Here are some points:
{-13, -61,  21, -57,  98,  24,  47, -57}
{ 20,  50, -34,  26, -38,   1,   5,  14}
{  2, -13, -57,  22, -39, -26, -12,   3}
{ 26,  79,  -5,  30, -24,  15,  17,  -3}
{ 29,  78, -11,  37, -43,  17,  21,  24}
{ -5, -40,  49,   5, -29,  23,  49,  26}
{ 18,  44, -43,  28, -39,  -6,   5,  17}
{ 14,  18, -47,  26, -39, -14,  -3,  13}
{-24, -69,  42, -28, -15,  22, -69, -50}
{ 27, -60,  81, -17,  -3,   4, -90,  38}
{-48,  51, -69, -35, -41, -74, -84,   3}
{-19, -39,  61, -27, -10,  25, -87, -68}
{ 28,  72, -64,  25,   9, -40,  -7,  29}
Here are 16 more points, each followed by its number:
{-59,  70, -70, -46, -38, -80, -88,   4} 0
{ 14,  27,  -1,  28, -36,  23,  41,  33} 1
{ 30,  79, -40,  34, -41,   7,  21,  18} 2
{ 27, -66,  81, -41, -37,   4, -89,  33} 3
{-20, -70, -18, -27, -39,  11, -49, -30} 4
{  0, -38,  46,   7, -29,  21,  52,  23} 5
{ 21,  41, -38,  27, -39,  -2,   4,  16} 6
{ 17, -33,   2,  -2,  35,  24,  39, -34} 7
{ 25,  80, -29,  33, -42,   7,  15,  15} 8
{  2,   3,  31,  22, -44,  25,  48,  33} 9
{ 16,   2, -19,  31, -33,  21,  48,  34} 10
{ 14, -55, -66,  17, -27, -29, -48,  20} 11
{ -4, -13,  46,  20, -40,  23,  49,  38} 12
{ 29,  75,  -3,  28, -27,  18,  24,   1} 13
{  2, -38,   4,  18, -43,  23,  53,  36} 14
{-12, -68,  49, -21, -17,  23, -65, -45} 15
Which two of these numbered points are nearest to each point below, looking only along the 2 directions in which the first points spread most? Their numbers follow each, nearest first.
{  -5,  -48,   28,   -9,   50, -104,  -59,   21} > 4 3
{ 29,  22, -14,  24, -15,  19,  34,  -9} > 10 1
{ -3, -30,  51,  10, -36,  21,  49,  28} > 5 7
{-23, -38,  61, -30,  -8,  23, -92, -76} > 3 15
{ -8, -61,  52, -17,  18,  22,  53,   1} > 7 5
{ 10,  -7,  -2,   7,  37, -83, -43,  24} > 11 4
{ 14, -47,   3, -28,  93,  22,  30, -63} > 7 5
{-17,  80,  43,  34,  43,  23, -90,  38} > 11 4
{ 21,  38, -40,  28, -41,  -3,   2,  16} > 6 8
{ -10,  -68,   57,  -18,   59, -116,  -67,   20} > 3 4
